The rows of Z fall into a few groups, and each row is roughly a mix of its group's hidden directions.
Z (105 x 10):
[[ -5   8 -10  11 -36  -3 -19   3  20  10]
 [ -9  23 -19 -14  29   1   3  18   3 -10]
 [-12 -29  -3 -27   3 -19  -1  13  -8 -10]
 [-13  17 -24   9  10 -25 -10  14  13  13]
 [ -8 -36  -2  13 -10  -2  -1  -3 -14 -24]
 [  4  -7  15 -19   4   5 -30  19  14 -17]
 [ 14 -17  18  32 -19  -5   6  12   9  -3]
 [-18   8  -6  15 -21 -16 -16 -24  14  10]
 [-24   0 -10  36   4  11 -16   2  -5   3]
 [ 13   3   7   6 -12  41  -5 -12   1 -14]
 [  3   0   0 -21 -21  15 -15  31   2  12]
 [-18  17  -1   4 -12 -18 -22  -9  25 -12]
 [-13  -8  -6  -7   7  15 -37   4  -9 -20]
 [  7   4   8 -19 -19 -19  14 -16   6  27]
 [ 23  11 -11 -11  28  11   6   4  24   0]
 [ 14 -18  -5  12  37   2   6 -17  -2  -6]
 [ 25  -8 -23  -3  -2  21   5 -25  -3 -10]
 [ 11  -1 -12   3  36   1  14 -18  -1 -18]
 [-26 -10   9 -32 -13  -4  -7   5   9  13]
 [ 15  11   2  -4  32  21 -10   0  10  20]
 [  4 -30  -5  -3  11  29   4  14  11  13]
 [ -4  -2  32  -2 -32 -12  12  -8  -3  -3]
 [ 14   0   7 -41  -2   1   6  -8  16  12]
 [  6  28  -6  33  -6  15  -7  -9  11  -2]
 [ -9  -8  -8 -17 -13  -7 -37 -10 -11 -10]
 [  7  30  20   3  -6  10  17  -5   8  23]
 [-26   4  23   2  -5 -11 -18   9 -26  -2]
 [ -9   6  12 -10   2  12  -9  30 -18 -25]
 [-13  -6 -19  15  18  -4 -15 -22  -2  24]
 [ -7   1  12  21 -28 -12   7 -26  -4  -7]
 [  2 -13 -16  24  24   7   1 -23 -16  -3]
 [  8  -5   5   1  28   2   4  33  -5 -20]
 [  1  -2  -5   5   7  20  33   3  27   8]
 [ -8  10   1 -37   8   0 -24   0  13  -7]
 [ 28 -21   6  14  12  10  14  -6  -4 -21]
 [-32   1   7 -19 -15 -17 -10   9  -5 -17]
 [  9   6   6   5 -12   3 -19  40 -11   1]
 [ -7  12  -4 -12 -29 -10   6  -8  11  30]
 [ -5  11  -7  -9  29  -6  19  23  -2  19]
 [ -5 -11 -18  13  -3 -21  21  24  10 -17]
 [ -2 -12  23 -25   4  -8  10 -15  -8  26]
 [  3 -13  27  -5  24 -20  18   0 -14  -2]
 [ 24   4 -25  -2  -2  24   8   6  -2 -22]
 [ -8  24   4  -5 -11  -3   5  -4  -1 -40]
 [ 19  25   9   8 -17  13   0 -26   3 -12]
 [-12   9  13  -6 -20  14  12 -27   8  21]
 [ -1  -9  24   6  20 -12  22   7 -12  22]
 [ 12 -11  10  -8 -19  13  -6 -11  -8 -36]
 [ 18   3  24   8  13  -2  -7  30 -19   2]
 [-14  -4   8  18 -18 -15 -17  -3 -31  -6]
 [-20 -19 -15  -2   3   2   1  24   2  30]
 [ -9 -10 -17  20 -27  26  -4   0   4  11]
 [ -5   8  12 -27 -15  -7   4 -17  10  28]
 [-20  10  -3  12 -11 -37   6  14   7   0]
 [ -8 -18 -16  -7   3   3 -24  28  -2 -20]
 [ -8 -16  17 -18  26   2  -2   3 -21  20]
 [-27  10 -14   4 -10 -22  13   1  19  16]
 [ 18 -16   9  -2 -11  27  23 -12  -7 -15]
 [ 12 -29   2  -8   1  17  18   9  11  24]
 [ 17 -17 -16  -6  29  18   5 -11 -14   8]
 [  9   3 -18  24 -37   5   0   2   8   4]
 [-15  12   6 -24 -27  -2  -7  12   1  23]
 [ -2  13   3 -16 -15   9  16  -7   9  36]
 [-19   4 -19 -20 -12 -30   4  -4  13   8]
 [-11 -30  -8 -32  17  -4   4  -2  -3   5]
 [ -4 -36 -11  -9  -3  17  -9  10  10  18]
 [-14   2   1 -22  34   0  -1  11 -13  16]
 [  3  18  31 -23  -7  -6  -2 -15 -15   5]
 [  2 -20 -10  -4  20 -15   1 -30  -6 -19]
 [  9 -15  31  -7   0  -9  23  -8 -20   8]
 [ 12  -8   9  18 -15 -15  -3  -9 -25  25]
 [ -7  11 -14 -36   2   7 -10   9   3  23]
 [ -4   0   2 -29  30  11  -7  12  11 -15]
 [ -7  31  -3  -4  14 -29  -6  10   6 -13]
 [-28 -21  -4 -12 -14 -10   2  27   5  -4]
 [  0  13  10 -40  -1 -11   6  -3  17   9]
 [  1  15  -8   2   6 -12   3 -28  18 -29]
 [-17  -4 -12 -30  26 -11   2   0  16  -3]
 [ -3 -14 -20  21 -22  18  -2 -24   1   1]
 [-11  18  -1   5 -11 -39 -12  -4 -10   5]
 [ -7 -16  14   8 -35   3  19  -3 -10  12]
 [  7   0 -23  21  27  10   1  -2  -6 -23]
 [ -1   2  15 -35 -17 -12   3 -11   5  20]
 [ -7 -13 -15  23   8  11 -12  27  -6  19]
 [ -1  -6 -35  -2   2 -15 -19   8  -3  21]
 [-12 -29  -7 -22   0 -18   0  18 -11  11]
 [ 15  -1 -30   3  28   6  -6 -12  17  -6]
 [-21  11   4   6 -32 -10 -22   7   9   8]
 [ 13 -12  10  -3  33   4  19  -9 -14 -15]
 [-10  -8   6  33  15  24   5  14  -8   3]
 [  3   5  -3  16 -15   1  -6 -18 -22 -33]
 [-18 -12 -24 -18  -2 -30   2 -10   6   5]
 [-32  19  -6  13  12 -18 -17   6   7   1]
 [ -6 -11  17  -5   6 -11  20 -14 -14  32]
 [ -2   4  -5  21  -5  29 -16 -27  -8  -4]
 [-22  -7   0 -30 -17 -21   2  10  10  -9]
 [ 17  12  27  -5  26  -8  12 -15  -6 -10]
 [ -6   4  17 -32   5 -20  21 -12   5  -1]
 [-14  14 -11   7   9  -9  12   7  29  26]
 [ -9   7 -26   3  -2  -7 -15  -3   6 -36]
 [-17  -6 -13  36  -2  23   7  -2   5  -6]
 [-21 -23 -11   2 -32   0   7 -10   4 -13]
 [ 37 -13  -7   4  12   2  10   3   5  23]
 [  2 -34 -10 -15  -1  22  -6 -14  -8 -13]
 [  8  -1 -17  23  12  34  -1 -12  12  -1]]

Here is one row of each group, with its name. Which group are the others in?
[ -7   0  26 -32  -1 -15   3   1  11  18]
B
[  2   0  -3  36  19   6 -14  13 -19  -6]
T
[-12   7 -10 -19 -30   8   8  -3  14  24]
X

[ -4   0 -11  19  -9   8  -8 -30 -14 -25]
B
[ 18   4  -5   2  18   7  34  18  -9 -11]
B
[ 25  -3  -3 -33   2  13  -4  -3  16 -16]
B
[  3  -2 -15  38  14 -10   3 -15  11 -10]
B
[ 2  9 18 26  1  7 -3 35 -5  5]
X
[  1  -3  -1 -11 -18 -14  38   1  17  -4]
T
[-15  22  -8  -4  11   3 -27 -12  15  20]
T
[ -5   9  10   6  21 -10   4  -3   1 -40]
B
[  0 -12   6  -6  -2 -19 -13  16 -10 -36]
X
[  1 -18  31  -1 -21   7   2  -3 -24  -6]
B
[ 10   8   6  13  29  11 -22  11 -18 -14]
T
